Here are some points:
np.array([0.4, -0.1, 0.8, -0.9, 0.3, -2.6, 1.0, 0.2, -0.1, -2.0, 1.1, -0.7, -0.1, -0.4, -0.6,
          1.0])
np.array([1.6, 0.4, 0.0, -1.0, 1.7, -0.6, 0.6, 0.2, -0.5, 1.0, 1.0, 1.2, -0.5, -0.4, 2.7,
          -0.9])
np.array([0.5, -1.3, -1.1, 0.2, -0.6, -1.5, 0.1, -1.1, 1.7, -0.1, 1.3, 0.8, 0.2, 1.2, -0.1,
          -1.0])
np.array([0.2, 2.0, 0.1, 0.5, 0.0, -0.3, 1.4, -0.3, -0.1, 0.1, 0.4, -0.8, 1.1, -1.3, -0.5,
          0.1])
np.array([1.5, -0.5, 0.2, 0.4, -1.2, 0.0, -0.8, -0.3, -0.1, 0.3, -0.1, 0.9, 1.1, 1.4, -0.1,
          0.0])
np.array([0.7, -0.2, 0.7, -0.1, 0.4, 0.5, -0.6, 0.1, 2.1, -0.4, -0.1, -0.8, -0.6, 0.4, 0.9,
          -2.0])
np.array([0.3, -0.4, 1.5, 0.4, -0.3, 0.3, -1.0, -1.4, 1.0, 1.6, 0.8, 0.1, 0.0, 1.2, 0.6,
          -0.5])
np.array([-1.0, -0.5, -1.7, -0.4, 0.6, 0.0, -0.3, -0.9, -0.3, 0.4, 1.4, 1.2, -0.1, -0.6, -0.7,
          1.3])
np.array([2.1, 1.8, -0.8, 2.6, 0.8, 1.4, 1.6, 1.0, 1.1, 0.1, 2.1, 1.3, 2.5, 1.1, 1.1,
          1.5])
np.array([-0.1, -1.9, 0.0, -0.1, 0.3, 0.3, -1.4, 1.2, -0.3, -0.9, -1.0, -1.0, -1.6, -1.0, 0.3,
          0.9])
np.array([2.9, 2.6, 0.2, 0.8, 0.1, 0.3, 0.0, 1.0, 0.6, 0.5, 2.0, 1.1, 1.0, -0.4, 0.5,
          0.8])
np.array([-0.7, -0.8, 0.1, 0.2, -1.6, 0.2, 0.7, 0.0, 0.5, 0.7, -0.1, 0.2, -0.6, -0.8, 0.1,
          -1.3])
np.array([-1.2, -1.4, 0.5, -1.4, 0.4, -1.1, 0.3, -1.4, -1.5, -0.2, -1.1, -2.5, -2.2, 0.6, -0.7,
          0.2])
np.array([-0.9, 0.3, 1.0, -1.5, -1.4, 0.8, -0.5, -0.3, 0.8, -0.5, -0.8, -1.1, -0.9, 1.0, 0.4,
          -1.0])
np.array([-1.7, 0.6, 1.2, -1.8, -0.1, 1.2, 0.0, -2.0, -0.2, 0.5, -0.2, -0.6, -0.9, -0.3, 0.6,
          -1.6])
np.array([-0.5, 0.3, 1.2, -0.9, 0.8, 0.0, -0.4, 1.1, -0.8, -0.3, 0.9, -0.1, -0.4, 0.0, 1.6,
          -0.4])
np.array([-1.4, 0.5, 2.7, 0.0, -0.8, -0.1, -0.2, -0.1, -0.9, 0.2, -1.9, -1.8, -0.9, 0.5, 1.3,
          -0.9])
np.array([1.0, 1.9, -0.1, 1.4, 0.2, 0.9, 1.9, -0.5, 0.2, -1.4, 1.4, -0.4, 1.2, -1.1, 1.0,
          1.5])
np.array([0.9, -0.3, -1.0, -0.3, 0.2, 0.6, -0.3, 0.5, -1.0, 0.4, -0.6, -0.7, -0.1, -1.4, -0.9,
          1.0])
np.array([0.9, 0.5, -0.2, 1.9, 1.0, -0.1, 1.6, 0.2, 1.6, -1.2, 0.8, 1.8, 0.9, -0.2, -0.5,
          0.4])
np.array([0.7, -0.1, -0.5, -0.5, -0.7, -0.1, 0.9, 0.5, 0.2, -1.0, 1.3, 1.8, 1.8, -0.9, 0.7,
          0.6])
np.array([0.9, 0.5, -1.8, 0.5, 1.2, 2.5, -0.5, 1.3, -1.2, -0.5, -0.6, 1.1, 1.1, 1.3, -0.9,
          0.0])
np.array([0.6, -1.3, 0.9, -1.6, -0.8, 1.0, 0.2, -1.2, 0.7, 2.0, -0.3, 1.1, -0.9, 0.1, 0.0,
          -2.1])
np.array([1.2, -1.1, 1.7, -1.5, 0.6, -0.8, -0.2, -0.1, 1.3, 1.3, 0.1, -0.7, 0.4, 0.9, 0.5,
          -1.4])
np.array([-0.7, -0.7, 0.1, -0.7, -0.4, 0.3, 0.1, -1.0, 1.1, 1.2, 0.4, -0.5, 0.7, 0.8, -0.5,
          -1.3])
np.array([-0.6, -0.4, 1.4, -1.4, -3.1, -1.3, -0.7, -0.9, -0.1, 0.3, -1.2, -1.1, -1.6, 1.6, -0.2,
          0.2])
12 more points follow, each with its number after it:
np.array([-0.7, 0.8, -0.2, 0.9, -0.2, 0.2, -0.2, -2.3, -0.5, 1.4, 0.6, 1.1, 0.0, 0.3, 0.7,
          -2.2]) 0
np.array([0.6, -1.5, -0.2, 0.5, -0.3, 0.5, -0.1, 0.0, -0.5, 0.1, -0.1, -0.2, 0.5, -0.4, -0.1,
          0.2]) 1
np.array([-1.0, -1.1, 1.3, 0.7, -0.7, 0.0, 0.0, 0.2, -1.0, 0.4, -0.2, 0.4, -0.9, 1.8, 1.9,
          0.2]) 2
np.array([-1.5, -0.1, -0.7, -0.3, -0.4, 0.8, -1.7, -1.4, -0.2, -0.6, -1.4, -0.2, -1.7, 0.9, -1.0,
          0.4]) 3
np.array([0.1, -1.2, -0.7, -0.9, 0.5, -1.8, 0.0, -1.8, 2.7, 0.2, 0.3, 0.4, 0.3, -1.1, -1.4,
          -1.2]) 4
np.array([-0.9, -0.8, -1.4, 0.2, -0.5, -1.8, 0.8, 0.6, 0.4, 0.1, 0.5, -0.4, 0.5, -1.2, -0.3,
          0.9]) 5
np.array([0.3, 0.1, -1.0, -0.4, 1.0, 0.7, 0.1, -1.3, 2.2, 0.6, 1.3, 1.3, -0.8, -0.7, -0.1,
          -1.5]) 6
np.array([0.8, 1.2, 0.3, 0.6, 0.2, 0.7, 1.2, 0.6, -1.4, -0.5, 0.2, -0.4, 0.5, -1.4, -1.2,
          0.4]) 7
np.array([-0.7, -0.5, -1.4, -0.3, -0.2, 2.1, 0.5, 0.9, -0.7, 0.1, -0.1, -0.4, 0.3, -1.1, 0.1,
          1.7]) 8
np.array([-0.7, 0.5, -0.3, 0.8, 0.4, 0.7, 2.2, 0.2, 0.4, -1.6, -0.9, 0.4, 2.2, -1.7, 0.7,
          0.4]) 9
np.array([-0.7, 0.0, -1.1, -0.9, 1.6, 0.9, -1.4, -1.5, -0.4, 0.8, -0.6, -0.5, -1.0, 0.7, 0.8,
          -0.1]) 10
np.array([-1.6, 1.7, -0.4, 1.5, 0.7, 0.3, 2.0, 0.4, -0.1, -1.7, 0.3, -0.7, 1.3, -1.5, -0.4,
          0.4]) 11
Which three of these numbered points are nearest to each point below, looking only along the 4 directions in which the first points spread most? Their numbers follow each, nearest first.
np.array([0.2, 0.5, 0.2, -0.7, 0.0, 1.4, 0.4, -2.0, 2.2, 0.6, 0.3, 0.6, -0.5, 1.2, 0.8,
          -1.7]) > 0 6 2
np.array([1.0, -1.1, 0.8, 0.9, -0.3, 0.8, -0.8, -1.2, 0.5, 0.9, 1.5, 1.4, 0.0, 1.2, -0.8,
          -1.4]) > 6 0 4
np.array([-0.6, -1.2, 0.1, 0.6, 1.5, -0.9, -2.2, -1.2, -1.5, -0.5, -1.6, -0.9, -0.3, 0.6, -0.1,
          -0.3]) > 3 10 2
np.array([-1.5, -0.9, 0.1, -0.2, 0.6, 0.0, -2.4, 2.0, 0.2, -0.4, -0.8, -0.4, -0.4, -0.5, -1.4,
          0.6]) > 3 10 1
np.array([-0.1, -1.2, -0.7, 0.9, -0.2, -1.9, 0.0, 1.1, 0.6, -1.1, -0.9, -0.5, 0.1, -0.2, -1.4,
          0.6]) > 5 1 4
np.array([0.4, 0.3, -0.2, -0.3, -1.5, -0.5, -0.6, -0.8, 1.5, 0.6, 0.7, 0.0, 0.1, -1.2, 0.1,
          -1.9]) > 0 6 2
np.array([-0.1, -0.7, 0.3, -0.3, 0.0, -0.7, -0.1, -0.4, -0.1, 0.4, -0.8, -1.5, -0.3, 2.8, 2.0,
          0.1]) > 2 0 10
np.array([-0.6, 0.0, -0.1, 0.5, -1.0, -0.8, 1.5, -0.4, 1.1, -0.8, 0.2, -0.1, 0.0, -0.7, 0.0,
          0.8]) > 5 1 9
np.array([-0.1, 1.8, -0.4, -0.2, 0.9, 0.1, 1.0, 1.1, -0.3, 1.7, 0.8, 0.8, -0.7, 0.9, -1.3,
          -0.2]) > 1 6 9
np.array([-0.7, -0.3, 0.1, -1.7, 0.5, 1.3, -1.9, -1.0, -1.9, -0.6, -2.0, -1.7, -0.5, 0.0, 1.9,
          0.0]) > 10 3 2
np.array([-1.3, 1.7, 0.2, 0.1, 1.4, -0.1, 2.0, 1.6, 1.3, -1.2, -0.5, 1.3, 2.5, 0.3, -1.0,
          0.7]) > 9 7 11
np.array([0.2, -1.4, -1.6, 0.1, -1.4, -0.8, -0.6, 1.5, -2.0, 0.3, 0.6, 0.4, 0.2, -0.6, 0.4,
          0.6]) > 1 8 5
np.array([0.6, 0.0, 1.1, -1.2, -0.5, 0.4, -0.5, -0.8, -0.1, -0.4, -1.1, -1.3, -0.8, 1.0, -0.3,
          0.1]) > 2 10 3
